One turn moves each row of this set onto another row. After a few examples, where does it send each row asked below?
j_302: [0 -8 -1 5 2 -8 -9 0 9 5 19 -3 -15 24 18 11 -23 -1 -17 -14 -6 4 4 19 -1 -13 -22 -5]
j_388: [-3 -10 6 5 6 -11 -2 -20 10 -5 -12 -12 -6 -9 14 4 -3 6 -4 4 29 21 -13 16 -5 3 -31 -13]
j_548: [-15 -18 -19 7 -16 7 -5 -12 -4 7 0 3 -20 15 -9 -21 -11 3 -23 11 2 -2 -15 20 -10 -1 3 -6]
j_591: [-12 -14 0 23 6 14 -2 -16 -6 8 16 6 -5 16 10 -5 -1 2 -9 5 5 16 -32 1 -11 22 -20 -3]
j_194: [-8 -2 -3 -2 11 1 -4 0 -2 0 6 -3 -8 10 37 17 -9 -7 -21 -13 -12 8 5 13 3 -4 -12 10]
j_839: [-21 4 -5 23 12 9 -9 -13 9 2 -19 -1 7 1 -1 0 3 1 -6 -12 1 15 -7 14 -22 3 -38 -14]
j_698: [9 8 4 22 1 -1 -10 -20 -9 -8 -4 -7 12 27 17 1 15 9 3 3 -7 19 -24 18 -4 5 -17 -2]
j_990: [6 -3 -2 3 -6 0 -1 -12 8 -11 -5 -1 -1 19 -7 2 -27 -1 2 12 27 18 -14 16 -8 18 -24 7]
j_134: [-6 17 -3 13 -6 -5 -7 -15 4 -7 -24 -9 9 21 20 3 -12 -3 9 9 -1 26 -5 14 -4 21 -17 8]
j_107: [7 -9 7 18 7 -5 3 -1 5 8 -10 12 10 7 6 7 -13 -3 -16 -19 -2 3 9 11 -6 -11 -35 18]
j_312: [-13 -8 -12 22 -18 1 -3 -12 -2 11 -24 1 8 2 0 -28 1 6 -19 2 -11 0 2 16 -13 -18 -8 -1]
j_513: [-20 3 -5 24 8 11 -14 -14 3 -1 -16 -1 5 2 -4 4 4 5 -10 -13 3 5 -10 19 -21 1 -39 -14]
j_386: [-17 -8 -10 32 -18 6 -5 -15 -5 13 -14 -1 5 4 2 -24 4 7 -28 3 -11 6 -1 7 -13 -15 -13 -3]
j_115: [-19 6 -3 20 10 9 -12 -12 1 2 -18 -4 2 1 0 7 9 3 -11 -9 7 8 -4 22 -22 0 -35 -16]
j_428: [-24 -12 -13 34 -9 12 0 -15 -5 17 0 7 -1 4 8 -17 9 1 -23 1 -9 10 -13 1 -18 -7 -14 -3]
j_715: [-15 -6 3 21 6 11 3 -14 20 2 -1 4 -2 14 -1 -18 -23 -7 11 -5 2 13 -11 13 -18 14 -19 1]
j_957: [-9 -12 -6 -4 14 -2 -11 -5 2 -3 -2 17 -20 28 7 6 -25 -1 -15 -5 -7 4 -13 13 -3 19 -13 7]
j_257: [-4 -6 -2 -2 -11 4 -14 1 -1 1 22 1 -8 28 10 -4 -26 -9 -6 11 -12 6 -2 14 -10 1 -3 12]
j_355: [-19 -23 -18 1 -11 10 -5 -18 -6 5 3 -3 -22 9 -3 -16 -8 8 -26 10 10 4 -15 21 -6 -2 -2 -10]
j_750: [-9 -6 -2 -6 -11 6 -15 -4 -2 -5 11 2 4 25 26 -3 -15 -6 -3 8 -19 5 -1 10 0 -2 -1 18]
j_777: [7 -9 1 -9 13 -10 -9 -7 -4 -7 -12 6 -4 33 15 2 -11 5 2 -11 -16 7 -5 27 1 5 -8 7]
j_514: [6 2 -3 29 6 -1 6 4 7 12 -21 13 5 16 1 2 -15 -6 -16 -17 -4 4 5 13 -6 -3 -30 10]
j_743: [-3 -6 -16 -4 -20 -3 -7 -18 -12 -7 -21 -6 -1 14 16 -15 8 8 -16 14 -4 4 -10 23 5 -6 10 3]
j_281: [-5 -4 0 -6 14 -6 -5 -3 -4 -4 1 4 -9 29 29 10 -11 -1 -4 -14 -16 10 -7 22 6 5 -6 9]
j_110: [-5 6 -7 5 -12 -1 -4 1 8 4 -10 -5 0 -6 15 8 -25 -11 -15 9 12 4 17 11 -1 -11 -22 18]
j_378: [0 -6 -14 -4 -21 -3 -9 -15 -8 -10 -19 -7 -3 14 16 -14 9 10 -18 13 -1 6 -9 25 6 -9 10 0]
j_980: [11 -5 -6 21 -22 -21 0 -19 -8 8 -5 -14 -2 10 21 -10 4 7 -14 19 8 28 -13 9 -3 -9 -10 -4]
j_522: [2 -13 -5 17 -22 -15 6 -17 -8 11 -13 -15 -5 -3 14 -20 -7 6 -27 21 10 24 -6 6 -2 -5 -8 1]
j_801: [-9 4 -18 4 -10 2 -19 -17 -18 -7 -18 -10 1 10 9 1 21 13 -19 0 -1 4 -3 24 -15 -12 -9 -9]
j_175: [-11 -28 -12 -2 -6 -1 -4 -21 -1 -1 6 -6 -23 -4 3 -11 -5 9 -18 7 23 7 -17 12 -10 -3 -11 -11]
j_62: [3 -8 3 4 6 -12 1 -19 3 -6 -14 -17 -4 -10 14 4 -5 5 -3 4 26 25 -16 17 -5 8 -31 -7]
j_507: [-7 -3 -4 8 -10 6 -1 1 13 8 -6 -3 6 -3 8 -2 -22 -8 -4 -3 4 -4 19 16 -5 -22 -25 13]
j_19: [-7 -5 -2 3 11 -6 -10 -1 5 0 12 10 -20 34 14 8 -24 0 -11 -13 -9 6 -10 18 1 5 -13 2]
j_679: [-7 -16 -5 16 8 16 0 -19 -2 5 14 3 -8 19 1 -3 -5 2 -1 4 10 16 -31 4 -7 24 -22 -2]
j_126: [4 -17 7 8 9 -1 -2 -6 3 5 12 10 7 8 19 7 -11 2 -17 -10 -7 0 6 5 0 -21 -25 16]
j_637: [-2 -13 -9 14 -20 -14 4 -15 -4 13 -15 -5 -11 -8 9 -21 -15 5 -26 24 11 17 -4 6 -3 0 -4 6]
j_390: [2 -2 3 8 7 -15 0 -18 11 -5 -17 -14 -2 -6 12 2 -7 3 -2 5 22 30 -13 13 -8 8 -31 -10]
j_994: [-3 -1 -14 -2 -14 2 -13 -21 -13 -10 -16 -10 -3 14 12 -11 14 13 -21 10 -1 6 -7 29 0 -13 5 -4]
j_535: [-18 -19 -20 5 -16 12 -5 -8 -5 7 -1 2 -20 13 -7 -18 -8 3 -26 8 3 0 -13 22 -9 0 2 -7]
j_109: [5 -9 1 11 -1 -13 4 0 -1 11 -12 6 3 6 11 19 -21 -5 -20 -6 7 13 7 5 4 2 -38 18]
j_333: [-14 -1 -5 6 4 23 -3 -12 1 -11 -21 5 22 16 2 -1 -1 -1 9 -6 -1 6 -6 18 -11 10 -22 12]
j_419: [9 7 -3 16 1 5 -11 -21 -10 -8 -4 -5 13 30 12 4 15 10 5 3 -3 17 -22 15 -2 12 -18 -1]
j_758: [-12 -5 -11 26 -20 1 -7 -13 -4 14 -23 1 7 5 1 -25 2 10 -20 5 -14 2 4 15 -12 -16 -10 -1]
j_798: [-3 -10 -13 12 -23 -16 3 -12 -4 10 -20 -7 -10 -5 8 -19 -15 2 -28 22 12 16 -6 8 -4 0 -6 3]
j_384: [10 3 4 21 -5 -2 -10 -17 -13 -1 1 -7 13 30 18 0 13 12 3 6 -3 20 -22 15 -4 8 -18 -6]
j_837: [4 -5 -3 7 1 -8 -6 2 -13 13 8 -1 -2 15 15 25 -19 -3 -26 3 -2 12 9 7 -2 -7 -29 14]
j_881: [7 -12 -2 13 0 -13 14 -2 8 10 -23 6 1 7 19 6 -22 -4 -11 -6 8 15 0 5 13 5 -30 15]
j_310: [-14 -17 -4 22 5 11 1 -17 -4 9 14 2 -10 15 5 -1 -7 -1 -6 6 5 19 -34 4 -8 23 -24 -4]

j_310 moves to j_62
j_957 moves to j_881
j_801 moves to j_428
Where do these go?
j_257 moves to j_110
j_355 moves to j_522
j_107 moves to j_19
j_758 moves to j_535
j_388 moves to j_384
j_743 moves to j_312
j_302 moves to j_837
j_839 moves to j_679
j_134 moves to j_333

One turn moves each row of this set onto another row. After a few examples, where does it send each row asked below?
j_910: [-5 1 19 -11 15 -4 -9 -17 5 -7 -4 2 18 -13]
j_348: [1 19 3 -8 2 -1 8 -23 -5 -2 0 -12 12 -6]
j_569: [5 2 -15 -7 10 15 2 6 -1 -7 23 0 10 11]
j_404: [18 -9 1 -11 7 -3 7 -12 1 -12 22 1 13 10]
j_534: [2 -10 1 -1 -5 -6 4 9 -6 11 15 -21 -17 -10]
j_409: [-5 -14 3 8 3 -5 -7 16 -1 2 -5 -15 -19 -1]
j_150: [20 0 3 -13 -5 -1 -9 8 -5 -4 -11 -6 -22 -7]
j_475: [13 -7 -3 -20 -1 14 -21 -12 5 -13 -5 4 -3 10]
j_163: [8 -5 -10 4 3 -8 -2 2 14 7 2 -22 -20 -4]
j_77: [1 7 -9 -4 -11 4 -16 -14 3 -3 9 -26 -2 -15]
j_555: [-1 -11 -4 2 -1 14 -26 -11 7 6 -4 11 4 -5]
j_39: [8 5 1 -22 7 13 -7 -19 -7 2 -11 5 10 -3]
j_804: [5 -10 -3 -12 22 -1 1 8 -28 -6 8 -12 -8 -3]
j_744: [-11 -1 7 -2 13 3 -15 8 10 -19 22 -8 15 -8]
j_772: [-20 -15 -13 3 2 4 -1 6 -9 0 11 1 -18 -10]
j_606: [-8 -2 0 14 18 -2 -2 -2 -3 7 26 10 -8 -3]
j_582: [3 0 20 2 -10 -13 -6 6 10 -4 6 -6 -9 -16]
j_411: [-7 8 17 -14 16 -3 4 -7 -19 -5 -7 -4 5 -8]
j_387: [-9 4 -2 10 -4 6 -30 -8 -3 -6 9 -9 -7 -13]
j_34: [-7 -14 24 -15 5 0 -16 -5 7 -12 14 7 6 -6]
j_362: [-7 14 5 -4 13 3 2 -15 3 1 -18 5 2 4]
j_849: [-17 -4 -1 12 15 1 -3 0 17 6 4 8 -6 4]
j_316: [17 0 -16 -2 21 1 -13 -7 -19 -7 9 -10 -14 -3]
j_688: [7 -4 3 -18 -3 -15 -10 -4 -1 -20 -13 -10 1 11]
j_601: [-10 -11 -21 12 1 -3 -10 -4 3 -14 1 -13 -13 -7]
j_523: [-10 -2 15 -18 -19 -7 -2 -2 2 0 5 4 2 5]
j_97: [2 -22 10 -4 24 -3 -9 -2 -8 2 16 8 8 -15]
j_508: [-2 -11 -20 -4 13 -7 1 -5 -3 -4 17 -14 -18 -19]
j_714: [2 4 -9 -23 16 18 -23 4 6 -9 5 -4 -4 -5]
j_867: [6 1 5 -4 9 1 9 -14 -9 -6 1 3 24 6]
j_642: [23 -11 -14 -1 4 1 -10 -16 -9 -7 11 -10 15 -6]
j_69: [9 -2 4 -26 10 -19 9 -7 9 0 8 4 -4 5]
j_578: [19 -2 3 5 0 -11 15 9 2 -1 6 3 -10 5]

j_582 moves to j_150
j_772 moves to j_601
j_316 moves to j_606
Where do these go?
j_411 moves to j_362
j_77 moves to j_804
j_404 moves to j_34
j_910 moves to j_39
j_534 moves to j_409
j_97 moves to j_555
j_523 moves to j_688
j_714 moves to j_569

One turn moves each row of this set onto another row. After a few examples, where does it send each row asked below?
j_173: [-4 14 26 13 -12 0 8 -1 7 -3 -6 -2 8 4]
j_942: [-8 12 22 11 -9 -6 12 -3 10 2 -8 -3 12 9]
j_179: [11 2 -20 -1 10 -1 -15 1 2 17 7 10 -15 -3]
j_810: [19 -9 -17 -6 2 -11 -10 6 -8 13 4 10 -15 3]
j_483: [15 -9 -15 -8 0 -1 -15 9 -8 16 5 4 -13 -4]
j_43: [-4 10 24 12 -1 -4 16 0 10 -3 -9 -1 11 4]
j_746: [9 0 -23 -4 11 -6 -13 4 5 19 5 7 -10 3]
j_543: [-2 11 25 13 -3 -2 14 2 9 -5 -9 -1 10 3]
j_370: [-10 15 19 13 -13 -3 21 -4 -5 1 -6 0 -1 0]
j_90: [12 -11 -18 -8 3 -3 -13 5 -6 20 5 4 -12 -2]
j_415: [13 0 -21 -7 8 -7 -16 13 6 15 3 6 -7 5]
j_875: [19 -8 -17 -6 2 -11 -10 6 -8 12 5 11 -16 2]
j_930: [-5 10 24 14 0 -3 16 -4 9 -1 -8 0 9 3]
j_438: [16 4 -17 -1 6 2 -19 8 0 10 8 9 -15 -4]
j_880: [19 -9 -17 -6 2 -12 -9 5 -8 14 4 11 -16 3]
j_7: [-9 13 23 14 -8 -3 12 -8 9 3 -6 -2 8 5]
j_617: [-7 13 20 8 -16 -6 18 8 -3 -3 -9 -3 5 5]
j_136: [17 2 -18 -6 4 -2 -19 16 3 9 5 7 -10 1]
j_123: [-6 15 21 11 -16 -2 17 4 -5 -4 -6 -1 0 0]
j_84: [-5 13 24 11 -12 -4 9 1 9 -2 -7 -4 12 8]
j_594: [-6 15 25 15 -10 0 10 -7 7 0 -5 0 6 2]
j_365: [13 -11 -18 -9 2 -5 -13 8 -5 20 4 3 -10 0]
j_445: [19 -8 -17 -6 2 -10 -10 4 -8 13 5 11 -16 2]
j_864: [15 -10 -16 -10 1 -3 -15 11 -6 17 4 3 -11 -1]
j_573: [13 -9 -16 -7 2 -1 -14 5 -7 19 6 5 -14 -4]
j_282: [-10 12 16 7 -13 -10 21 4 -1 2 -10 -4 7 8]
j_894: [20 -8 -16 -7 2 -11 -10 6 -8 13 5 10 -15 2]
j_220: [-2 12 26 14 -3 0 14 0 7 -5 -7 0 7 1]
j_168: [-4 11 25 15 -1 -1 15 -4 8 -3 -7 1 7 1]
j_832: [-13 12 16 11 -11 -8 23 -4 -2 4 -8 -2 3 4]

j_282 moves to j_123
j_438 moves to j_746
j_942 moves to j_173
Where do these go?
j_543 moves to j_168
j_483 moves to j_90

One turn moves each row of this set onto another row. After a few examples, where does it send each row asked below?
j_991: [-3 -4 -9 19 -6 13 -3 5 -18 -11 5 -2 -9 10 15 14 -5 -10]
j_970: [2 0 -4 12 12 4 7 13 -18 10 -5 -4 7 0 7 3 -18 4]
j_418: [-27 -5 7 -4 -1 15 -10 -21 -7 3 16 11 -5 5 0 8 0 -11]
j_91: [-9 3 11 6 14 1 -21 6 4 19 -10 6 10 15 -7 8 1 13]
j_399: [1 -9 4 -29 6 13 3 -5 1 -7 -5 -8 8 -1 -16 4 9 -8]
j_212: [8 -4 -4 -7 2 2 -2 -18 2 -17 20 -17 15 -7 -5 -10 7 -3]
j_330: [16 -15 -18 16 -11 9 9 5 -3 -1 10 0 -7 6 4 4 9 1]
j_901: [-14 -6 16 9 14 3 -17 2 15 14 -11 -5 10 11 -5 3 -1 9]
j_23: [10 3 -12 -2 7 -4 -15 5 -5 3 6 -14 -6 9 -22 11 18 -15]
j_20: [-20 1 0 -18 -3 19 -4 0 -4 -15 0 -2 10 15 -28 3 0 3]
j_710: [0 21 5 -1 8 -15 -2 9 -8 2 -6 -1 13 -12 1 6 -9 -4]
j_206: [-17 7 5 14 3 -7 -22 -6 7 -8 -21 3 0 6 -1 8 5 -1]
j_315: [-11 5 9 7 10 -9 -15 -12 6 -2 -19 10 -4 12 6 11 6 -4]
j_981: [-5 4 3 -26 -9 10 -19 3 0 -15 7 9 8 5 -8 2 13 -11]
j_819: [-8 16 9 5 -2 -6 17 -18 10 -2 1 10 -10 3 -5 2 -3 3]
j_741: [-1 -19 -5 14 -1 19 3 13 -10 8 14 -3 8 12 10 7 -10 6]
j_564: [-6 10 -2 19 -7 4 9 -6 -7 -8 6 11 -19 16 7 1 -7 2]
j_222: [-1 8 -26 24 3 17 -5 -4 0 -9 -8 -8 10 2 1 9 -5 5]
j_113: [8 8 -10 14 -7 23 -11 -6 14 2 14 7 4 4 15 5 2 12]
j_916: [-3 -6 -11 -17 4 -5 6 3 3 -1 -1 7 18 13 -3 16 -7 22]
j_89: [-16 -10 2 -17 -6 14 1 -5 1 -20 8 -11 19 4 -19 -1 1 1]
j_449: [3 -10 -8 4 -8 9 -4 8 -17 -6 13 -20 -2 -1 1 18 5 -20]
j_846: [-15 -6 12 -5 3 17 -14 -19 -9 8 13 12 -3 15 3 12 3 -12]
j_322: [5 -2 9 -28 -4 8 -2 -1 4 -21 7 -16 6 1 -9 4 10 -1]
j_962: [10 -1 -14 2 9 -5 -10 -2 -9 -1 -5 -8 1 16 -19 14 17 -18]
j_558: [4 -11 -18 -1 -18 8 14 8 -6 -10 9 -10 3 7 -2 18 -1 12]
j_495: [-1 -6 -13 -11 -2 2 1 -3 -3 5 -3 16 18 14 -6 14 -2 24]
j_870: [1 -3 5 8 -1 -5 -13 -8 20 10 -11 5 -2 -1 -6 -1 18 10]
j_790: [-8 16 10 4 -3 -4 19 -17 9 -1 3 4 -7 1 -7 1 -4 6]
j_703: [-12 -18 0 2 -19 19 0 3 -6 -2 28 0 5 8 8 12 -4 -4]
j_498: [-9 6 7 16 4 -6 -3 5 9 15 18 4 12 5 -19 -12 4 -12]
j_826: [6 -6 -5 17 14 20 -6 -6 11 4 8 -13 10 7 14 7 -3 -15]
j_526: [10 -9 -6 19 -1 -2 1 8 2 11 18 6 2 7 1 -12 7 -14]
j_252: [-4 5 -1 -5 6 14 -6 -6 -10 -11 17 -23 20 -1 -14 -4 -7 15]
j_834: [-11 4 6 -19 -12 15 -18 3 -9 -19 11 -8 10 -5 -15 1 9 -1]
j_659: [-1 14 3 -8 -5 6 -12 -11 -4 -29 21 -11 9 5 3 0 -3 5]
j_209: [-4 -6 -1 13 6 -5 -8 -13 13 15 -12 8 1 5 -16 0 19 4]
j_25: [-11 10 10 14 2 -6 -4 5 8 11 22 1 14 7 -19 -10 2 -12]
j_166: [-3 21 7 1 11 -13 -3 12 -9 6 -8 0 11 -7 1 8 -11 0]

j_526 moves to j_564
j_166 moves to j_498
Where do these go?
j_113 moves to j_222
j_870 moves to j_206
j_710 moves to j_25
j_495 moves to j_962
j_330 moves to j_991
j_315 moves to j_91
j_399 moves to j_981
j_418 moves to j_916
j_703 moves to j_558
j_252 moves to j_212
j_89 moves to j_322

